[[-3.65  4.08  2.71 -4.01  4.97]
 [ 1.57 -0.37 -0.64  3.08 -3.00]
 [ 2.41 -1.42 -1.45  2.96 -3.39]
 [ 2.18 -0.15 -1.24  3.66 -3.61]
 [-3.10  0.28  1.93 -2.49 -0.88]
 [ 0.99 -1.58 -1.11  2.45 -2.45]
 [-0.22  2.40  2.52  0.80  4.87]
 [-2.78  4.09  4.24 -3.57  3.03]
 [ 2.26 -2.86 -4.24  3.39 -3.13]
 [ 2.50 -3.14 -4.23  3.58 -3.20]
 [ 0.09  3.00  2.54  0.74  5.03]]
=>
[[-3.65  4.08  2.71 -4.01  4.97]
 [-3.10  0.28  1.93 -2.49 -0.88]
 [-2.78  4.09  4.24 -3.57  3.03]
 [-0.22  2.40  2.52  0.80  4.87]
 [ 0.09  3.00  2.54  0.74  5.03]
 [ 0.99 -1.58 -1.11  2.45 -2.45]
 [ 1.57 -0.37 -0.64  3.08 -3.00]
 [ 2.18 -0.15 -1.24  3.66 -3.61]
 [ 2.26 -2.86 -4.24  3.39 -3.13]
 [ 2.41 -1.42 -1.45  2.96 -3.39]
 [ 2.50 -3.14 -4.23  3.58 -3.20]]

[[ 0.34 -1.82  1.42 -1.86  1.43  1.17  1.13  1.18]
 [ 1.60 -1.35 -0.95  1.58 -0.57  1.76  1.80  1.78]
 [ 0.10 -1.61  1.07 -2.22  1.03  1.27  1.23  1.25]
 [ 0.52 -1.98  1.52 -2.12  1.53  1.41  1.37  1.42]
 [-0.17  1.23  1.47 -2.39  1.05  0.44  0.34  0.40]
 [-4.00  4.15 -2.14 -1.37 -2.79 -3.49 -3.52 -3.67]
 [-1.75  0.22 -0.79  1.33 -0.79 -2.12 -2.08 -2.08]
 [ 2.69 -3.25  1.28  0.72  1.80  2.85  2.88  2.93]]
=>
[[-4.00  4.15 -2.14 -1.37 -2.79 -3.49 -3.52 -3.67]
 [-1.75  0.22 -0.79  1.33 -0.79 -2.12 -2.08 -2.08]
 [-0.17  1.23  1.47 -2.39  1.05  0.44  0.34  0.40]
 [ 0.10 -1.61  1.07 -2.22  1.03  1.27  1.23  1.25]
 [ 0.34 -1.82  1.42 -1.86  1.43  1.17  1.13  1.18]
 [ 0.52 -1.98  1.52 -2.12  1.53  1.41  1.37  1.42]
 [ 1.60 -1.35 -0.95  1.58 -0.57  1.76  1.80  1.78]
 [ 2.69 -3.25  1.28  0.72  1.80  2.85  2.88  2.93]]

[[ 2.34 -2.97  4.20]
 [-1.77  3.19 -1.44]
 [-1.17 -3.23 -0.79]
 [-1.88 -1.50 -1.82]
 [ 3.19  2.02  2.28]
 [-2.57  2.12 -1.38]
 [ 2.88  1.51  3.06]
 [ 3.25  1.09  3.62]
 [-1.23 -2.15 -2.03]
 [ 2.48 -2.64  3.35]
 [-1.41  2.94 -0.40]
 [-3.01 -1.05 -2.30]]
=>
[[-3.01 -1.05 -2.30]
 [-2.57  2.12 -1.38]
 [-1.88 -1.50 -1.82]
 [-1.77  3.19 -1.44]
 [-1.41  2.94 -0.40]
 [-1.23 -2.15 -2.03]
 [-1.17 -3.23 -0.79]
 [ 2.34 -2.97  4.20]
 [ 2.48 -2.64  3.35]
 [ 2.88  1.51  3.06]
 [ 3.19  2.02  2.28]
 [ 3.25  1.09  3.62]]

[[-2.32  3.95 -2.07 -1.25 -1.05]
 [-3.00 -1.17  3.22  1.36 -1.07]
 [-1.77  5.41 -0.92 -0.51  0.41]
 [-3.12  2.59  0.45 -1.12 -0.87]
 [-2.35  1.71  2.45 -0.68 -3.59]]
=>
[[-3.12  2.59  0.45 -1.12 -0.87]
 [-3.00 -1.17  3.22  1.36 -1.07]
 [-2.35  1.71  2.45 -0.68 -3.59]
 [-2.32  3.95 -2.07 -1.25 -1.05]
 [-1.77  5.41 -0.92 -0.51  0.41]]

[[-4.60  1.08 -0.77 -1.84 -2.63]
 [ 3.65 -0.87 -0.17  0.46 -0.29]
 [-3.53  0.98  0.08 -0.35  0.35]
 [ 0.39 -0.20 -0.37 -0.70 -1.44]
 [-0.28  0.11  0.52  0.69  1.35]]
=>
[[-4.60  1.08 -0.77 -1.84 -2.63]
 [-3.53  0.98  0.08 -0.35  0.35]
 [-0.28  0.11  0.52  0.69  1.35]
 [ 0.39 -0.20 -0.37 -0.70 -1.44]
 [ 3.65 -0.87 -0.17  0.46 -0.29]]

[[ 2.96 -2.32  3.32  2.87  3.15 -1.48  4.79 -1.88  4.70  3.04  4.92  3.19]
 [ 3.26  4.67  2.84  3.37  3.07 -2.26 -2.49 -1.66 -2.37  3.10 -2.43  2.98]
 [ 0.23  3.62 -0.51  0.43  0.34 -2.98 -5.53 -3.77 -5.52  0.44 -5.54  0.38]
 [-0.78 -5.28 -0.05 -0.99 -0.67 -1.54  5.26 -2.99  5.12 -0.83  5.13 -0.66]
 [-0.65 -5.60  0.12 -0.86 -0.54 -1.62  5.57 -2.95  5.44 -0.70  5.46 -0.53]]
=>
[[-0.78 -5.28 -0.05 -0.99 -0.67 -1.54  5.26 -2.99  5.12 -0.83  5.13 -0.66]
 [-0.65 -5.60  0.12 -0.86 -0.54 -1.62  5.57 -2.95  5.44 -0.70  5.46 -0.53]
 [ 0.23  3.62 -0.51  0.43  0.34 -2.98 -5.53 -3.77 -5.52  0.44 -5.54  0.38]
 [ 2.96 -2.32  3.32  2.87  3.15 -1.48  4.79 -1.88  4.70  3.04  4.92  3.19]
 [ 3.26  4.67  2.84  3.37  3.07 -2.26 -2.49 -1.66 -2.37  3.10 -2.43  2.98]]
